One vector is turned by the same rotation once a step. Each row is the vector after some number of steps, and that number follows the row.
The counts run from 0 to 684.
[ 22  30 -30  -7 -18  10  22  -2  18 -34 -18  19  11   4 -28 -23 -13  -3
  33   3 -19 -26 -19  24   7   2  -3 -15 -16  -5  11  16  11] | 544
[-16  12 -19  29  -4 -17   1 -13   4 -25 -27   1  17 -11 -21 -19  26 -24
  26   3  23  -5 -20 -18  -8   0 -22 -28  19  -8 -20   4   5] | 301
[ 13   6   0  36 -36  18  -9 -17   2  15  -6  16  25  -2   2 -19  29  25
  18  -9 -24 -12  -8  18   2 -25 -23  12  11  -9 -11  20  27] | 196
[ -4   4 -14  23   1   5  -1  -8 -14  17  20  21   9  34  38  39 -13   0
 -21 -19  15 -29   3  -2  22  -2   0   3  12  10 -45  -1  -7] | 424
[ 15  11  -7  21 -25  20 -22   5   2   8 -13  14  18  -6 -10 -20  31  33
  24 -14 -24   5 -20  22   3 -20 -30  15   9   5 -10  21  22] | 195
[-25  -1  24  35 -23 -15   3  -1 -26   6 -17  11   7  12  12   0  -4  -5
  25 -29   9   1 -42 -20  13 -34   7 -22   0  -3 -10  15  18] | 52
[  4  -6 -36   5  -8  17  -1  25 -21 -32  23  35   4  -7  28 -11  -1 -23
   7 -20   5 -28  20 -13 -14   1 -17  -5 -15   0  -8  26 -23] | 262
[-14   8  17  30   0  -7  20 -16 -11 -26 -10 -21  14  24  16   7 -18  -2
  32 -15  18 -14 -34   0   1  -3   6  -9  26  16   8  34  18] | 56
[-14 -11  30   9 -26  -5 -21  20 -28   2   3  14  15  29  31  13 -19   9
  15 -32  17  -4 -19 -11  -6  35   4 -24  -6  19   8  12   4] | 327
[-43   5  -6   5 -12 -10 -23  27 -28  11   4  33   3   0   9  -2   4  -3
  24 -37  -9  -8 -33   0  27 -15  -1  12 -22  11  -8   9  -2] | 611
[ 16   2  -5  14  -3   2  12   9 -13  10 -21  12  12   4  24  16 -20  13
   4 -29 -26 -28 -27   1  -2 -34 -23  11  27  23 -14  29   5] | 435
[ 19   4 -16  23 -18  20  17 -18  -1 -15   1   7   8  14  -9 -15  11  -2
  19  -1  -5 -15 -28   5 -15   3   2  35  58  -8  -9  23  21] | 202
[ 41  24 -22 -21  -5   1  18   7   6 -38 -23  22   8   5 -25 -22  -2  -1
  30  -8 -15 -15 -36   6  12   5  -6  -4 -21   5   5   6   2] | 543
[  1  10  -3  32  25   1  19 -21  -7 -19   2  14  11  12   6  15  25  -8
  -5 -52  14 -14  -7 -16 -22  -3 -30   6  -3   4 -22 -11 -29] | 681
[  6  -8   1  21  -8  13  16   2   5   9 -11  27  18 -10  23  -2  19   8
   5 -32   0  20 -21 -17  -5 -15 -40   5  18 -32 -37  32   0] | 104
[ 15   9  14  10 -13   0   2 -29  22  11 -24  14  17  18 -14  -6   5  -3
  14 -37  12  30 -25  -6  21  24 -15   3 -22   5  -5  19  36] | 380
[ -9  33 -15  17   7  21 -21 -12  -3  -4  -5   5  16  37   5  19  -2 -10
  -6 -29  24  19 -31 -20   1   0   7  18 -17  35 -16 -14   2] | 135
[ 23  17 -22  -7   7  35   2 -11 -19 -16 -19   8   2  18 -31 -29 -14   8
  29 -22 -26 -27   5  16   8 -21 -10   6 -11  10 -11  19  -7] | 450
[ -7  37  -5  -3   0   8 -33  37   1 -10  15  -2  33  37   5  -6  -4   8
  18  -2  17  15 -31 -14  21   4   9  -3  -7  18 -10 -30  10] | 229
[ 23  14  -2  19  14  -9  -3   0 -21  12 -13  -3   7  20   8   0 -14  15
   1 -50 -20 -19   0  27  -4 -25 -27 -17   2  12 -20  21  21] | 433
[ 18  10 -10  36 -27  26 -24  -1  19   7  20 -18  17  10 -28   6  17   6
  32   6  24  -2  -4  21  15   4  -8 -22  22  12 -18  -1  24] | 480
[ 35  -2 -10   5  -2  15  26  -5 -12   5  -6   6  26  11   8   9 -30  -5
  18   0 -15 -53  -3 -11   1 -28 -14 -36   1  14 -14  -6 -14] | 162
[  3  17 -14   6 -28  29 -26  -1  -4  17 -31   3  38  10   9 -13 -10  11
  30  12  -5  30 -34   0   8   0  -2  -9   3 -10 -18  16  31] | 469
[-11  32 -31   1 -17  -4 -24 -12  19 -11  -5  23   3  33  -7 -16  28   9
  -3  -9   4  -9  -7  33  23  17 -10  28  -4  -4 -27  27   9] | 282
[ 15   7 -14  16 -16   3  -5  49  -1 -19  40   0   2  21  27  15  12  -7
  13 -22  20 -10 -21   3   5 -21   0 -32   6   8 -11  12 -18] | 245
[ 18 -17   8  -6 -20  10  40 -24  14 -13  -6  18   9  10 -11 -10   4 -18
  41 -11   9 -24 -25 -15  30   4   2  -5 -15 -12  -1  27 -16] | 634
[ 12   6  -7  10 -34 -12 -26  12   2  -8  10  11  -5  30   1   1  30 -11
   0  -7  41  12 -17   4   3  28  -9 -34  16 -10 -36  -1 -11] | 571
[ 40   5 -11  28  -8  19   6 -17 -14 -28  12  15  -9   4 -36  -9  38  -3
  32 -18   8  -5 -12  12   6   9   3  18  14  -6 -18 -15  12] | 205
[ 23   2 -23   2 -17  38  13 -33 -31 -11 -20  37   9   6   0 -12 -13  -6
  22  -9 -17 -11 -18   1   3 -11  21   8 -25 -24  -9   2  -9] | 454
[  4  16  -9  26   3 -10 -20   7   6   6 -19 -13  15  32 -21  12 -17   6
  15 -39  -4  17 -32   3   9   0  20 -36   5  11 -18  10  20] | 142
[-10  -5  21  19  -1 -12   7  15  -6   2   2   0  31   3  35   3  -1  29
  26 -25  -8 -27 -10  12   7 -16 -45  -5   2  18   2  36  -2] | 341
[ -6 -15 -21  -7  13  24  -7  21 -11 -12   5   2  10 -11   0  15 -33 -15
  45 -20  18  -5   0  15  11  52 -16 -20 -12  14  -3  12   0] | 78
[ -2  31  -8  26 -30  -1  22 -36  10 -37 -13  11   0  19  -1  -3  15   4
   7  20  25 -10 -35  22   3  -6  -7  10  19  -6 -13  11   3] | 295
[ -1  14 -25  -1 -37  11  -2   3 -15   4   2  50  -9  12   5 -15 -14 -19
  -8 -22 -15 -17 -12  27 -15  20 -16   0 -29  -8   3  11  11] | 274
[ 14  -9 -29  13  -6  37   8  -4 -16 -16  11  17  20  -3  24  20 -35  15
  19   7   0 -41  18   9  -1  10   7 -24  12  -2 -11  16 -14] | 167
[  4  17 -11  33 -12 -10  -2 -28   9 -48 -18   7  10   0 -25 -13  46   8
  28  -4  25  -3  -4   0  16  15  -6 -16  -9   3  -7   6   4] | 299
[  3 -13 -11  -8   7  23   6   7 -16  -9  15   6   1   5   3  17 -33 -26
  39 -27  17  -8  -8  20   6  47  -2 -30 -22  -4  -5   7 -16] | 77
[ 20   7 -31   4  -2  -9  29 -13  15 -19  -9  19  18   8 -10 -25  15 -32
  20   0 -14 -42  -2 -18  21 -20  -3   1  -7  -6 -13  25   3] | 540
[ -9  14  -3 -26  11  30 -11  15   2  13   6   3  28  25  16  -2 -27  12
  22 -12   7  -5   7  20  27  15 -44  -4 -28  20 -19   4 -10] | 84
[ -1  22 -27 -13 -16   0 -19   5 -10 -13  -3  38 -10  29  25 -16  20 -20
 -12 -11  20   7 -21   4   7  14 -15  37  -2   4 -32  20   4] | 280
[-26  12 -13   9  17 -15 -10   7 -32 -22  -7  21  18  12  20  -2 -19   4
  21 -29  -3 -20 -14  10 -20  48  -4  15  16  10  12   2  13] | 602
[ 19  15 -38  21  -4  -3   9   7   1 -32   1  25  10 -25  38   4  24  -7
  20  -3   7 -12 -24   0  14 -32  -2  12  -6  -2 -10  25   9] | 534
[ 30 -11  -6  -7 -29  30 -31  13 -27  12  -9  39  18   8  33  -2  -5  27
   6 -24 -19   0  -1   9   0  25  -7  11 -14   5  -8  15  15] | 182
